One turning vector, and how many ticks it has turned
The counts run from 0 to 301.
[125 118 116 112 103 108 118 123 164 149 106 105 122 134  79 129 145 111
 131  90 141 134 105 142 158  96 187  58 123 142 142 149 124 179 130 174
 117 111] : 156
[102 104 182 111 114 137 114 159 151 123  91 128  88 120 123 122 120 167
 130 146 136 131 145 179 119 124 162 117 107 115 164 121 189 118 182 153
 139 105] : 234
[152 155 136 120  71 171 150 124 168 106  89  91 121 147 109 165 107 135
 142  93 150 129 146 149 171 122 154 105  97 118 153 156 114 151 140 170
 122 140] : 172
[139 141 165 142  96 152 139 147 170 127 131 135  88 122 131 134 106 141
 138 126 113 120 152 215 145 109 137 104 104 146 179 147 167 140 135 173
 134 123] : 71
[ 91 154 127 117 141  95 102 165 137 125  96 106 152 128  99 104 154 139
 107 129 145 155 157 111 100  96 158  63  89 129 108 128 164 108 171 103
 127  97] : 123
[ 85 152 130 107 116 101  98 156 144 143 108 116 156 108  82 139 146 138
  90 132 165 149 161 118 123  79 152  86 108 108 118 129 179 140 166 109
 118  91] : 126
[162 155 148 137 106 154 141 163 167  99 140 148 118 111 119 116 113 110
 133 141 116 125 153 194 123 100 162  79  84 141 161 114 163 130 105 165
 126 147] : 80
[ 87 151 131 117 129 106 102 161 137 122 100 110 158 116  91 116 150 152
 108 127 151 157 155 115  93  80 154  68  88 128 106 133 171 113 161 113
 134  95] : 124
[146 103 127 153 126 141 111 162 153 165 127 156 111 137 117 110 118 155
 117 136 143 127 113 180 138  57 170  69 120 127 166 157 145 117 138 153
 122  89] : 53
[155 147 129 146 144 129 131 169 156  86 119 140 124 102 108 105 140 117
 143 130 106 104 161 177  91 133 167  70  90 141 142  98 153 159 124 178
 121 140] : 85
[127 120 123 108  97 111 124 117 163 150 108 107 132 139  74 131 134 124
 127 105 138 140 103 147 168  91 186  51 122 145 135 148 129 158 125 171
 121 109] : 155
[135  97 125 154 136 153 112 176 146 144 104 146  90 144 126  79 141 144
 145 124 139 121 114 171 128  87 158  65 134 145 159 149 154 139 172 150
 115 100] : 57
[181  98 149 154 136 133 136 181 130 136 102  96 146 130 147 111 120 161
 132 157 101 116 155 146  96 117 149 106  77 125 163 159 156 138 147 119
 112  67] : 213
[ 86 184 137 112 118 153 111 156 168  69  99 112 115 121 121 133 133 147
 151  95 123 138 198 140 115  97 126  91  93 137 139 125 129 116 160 136
 110 155] : 270
[130 153 114 152 121 102 129 149 153  87 133 159 107  96  80 148 129 112
 127 149 144 113 183 173 124 140 151  66  97 112 150 118 147 152 167 167
 117 142] : 91
[158 132 148 150 125 162 147 190 132 115  94  95 118 134 160 127 119 140
 119 127 151 120 159 130 101 106 139 137  75 101 181 165 159 125 165  96
 121  94] : 206
[156 116  92 176 128 142 141 160 126  95  89 103 126 125 104 128 130 158
 144 117 159 109 146 118  86 122 137  89  91 112 158 177 113 146 182 153
 122  98] : 195
[142 152 143  99 101 123 146 131 164  86 102  71 131 130 122 179 109 129
 125  98 127 135 157 118 136 116 181 123  76  90 177 140 110 133 120 152
 111 120] : 6
[192 139 100 151 107 154 146 155 152 109 117 111 135 132 111 133 120  94
 137 113 145 115 136 119 133  99 166  78  80 115 166 158  98 161 107 142
  89 140] : 183
[157 161 164 143 130 144 143 173 168 103 124 141  94 142 147 110 125 108
 129 125 108 117 154 195 134 124 170  85  83 138 166 109 156 115 125 152
 135 148] : 78
[172 112 141 146 117 157 107 169 156 181 113 130 149 136 132 129 112 164
 118 142 115 126 143 157 144  76 155 103 108 119 166 157 139 150 125 129
  88  71] : 45
[187 107 141 148 115 141 138 182 138 136 107 107 143 131 146 129 114 142
 126 169 124 116 163 142 133 124 145 112  87 111 167 152 157 152 160  98
  95  73] : 211
[174 125  87 163 117 150 136 159 134 107 103 125 142 111  88 150 124 134
 125 128 176 103 147 119 106 107 153  90  99  97 159 158 115 175 157 150
 105 104] : 192
[ 86 161 121 116 121 119 103 146 169  87 127 154  95 104  89 155 124 122
 125 115 147 132 182 151 145  98 145  76 110 118 165 118 124 137 162 146
 101 159] : 264
[179 161 130 147 110 150 155 147 160 106 109  99 125 157 122 152 110 108
 124  98 150 120 143 131 151 112 174  88  69 104 170 161  96 121 114 147
 116 147] : 180
[ 76 153 132 118 130 116 102 144 167  82 123 146  97  99  81 141 125 146
 137 103 133 135 165 157 110  87 156  76  98 132 154 126 125 117 143 177
 122 152] : 262
[129 133 169 102 147 123  97 164 166 106 102 136 112 134 117 107 135 131
 141 130  93 125 159 165 132 124 198  76  89 137 151  82 144 120 127 147
 110 149] : 251
[144 162 136 150 143 120 134 163 157  83 115 148 118 122 103 124 134 131
 129 135 131 106 167 171 102 140 178  71  87 117 138  94 151 119 149 180
 139 146] : 87
[127  87 144 121 118 129 108 172 138 141 116 152 101  99 113 115 131 128
 113 166 159 130 127 165 125  90 166  98 119 104 171 121 196 153 172 131
 110  96] : 228
[ 95 139 158  95 106 105 116 147 162 167 102  68 124 134 134 123 153 108
 124  93 107 153 143 129 157 104 143  95 103 150 146 155 164 166 148 102
 101  93] : 139
[153 134 121 106  83 117 144 121 159  85 113  78 143 131 116 163 100 123
 142 128 117 148 153 122 155 117 171  93  70 102 171 158  99 129 126 149
  94 120] : 8
[167 107 152 151 127 118 138 169 131 141 127 122 142 130 123 127 102 163
 110 168 130 128 134 162 112  92 174  93  82 109 167 160 162 106 136 130
 131  69] : 217
[171 120  88 169 128 142 138 166 132 109  96 124 135 126  97 149 131 134
 131 131 172 100 154 116 115 127 151  86 102  95 159 159 111 169 178 143
 105 105] : 193
[ 95 155 123 123 151  90 100 171 138 129 101 110 152 122 101 108 163 122
 105 125 139 144 159 104 105 104 161  65  90 127 115 127 160 127 169  96
 108  96] : 122
[ 92 133 151 100  82 106 112 130 154 156 110  80 128 130 119 134 128 133
 123 117 121 167 145 139 168  92 128  87 107 153 138 170 168 147 162 106
 112  86] : 137
[165 143 128 138  99 150 146 133 171 115  92  81 122 152 121 158 128 108
 147  88 126 113 153 136 163 144 152 100  92 125 168 159  96 177 134 158
  97 134] : 175
[133 160 126 149 121 118 131 151 150  85 135 154 122  94  78 137 122 127
 127 145 141 119 163 185  93 115 158  74  86 120 143 118 153 132 134 189
 136 142] : 89
[184 154 116 148  93 153 157 142 155 101 112 105 134 151 114 144 107 113
 132 113 151 132 137 133 148 100 168  74  72 115 164 167  95 121 116 146
 116 140] : 181
[143 133 116 170 118 142 149 166 130 103 103 115 114 133 119 155 113 153
 118 118 185 117 152 129 108 106 138 111  87  86 176 179 127 116 186 135
 136 103] : 198
[134 116 162 102 129 130  95 161 165 111 114 127 107 106 120 100 138 120
 153 138  77 131 155 170 126 114 178  75  85 154 162 100 146 152 111 144
  90 142] : 249
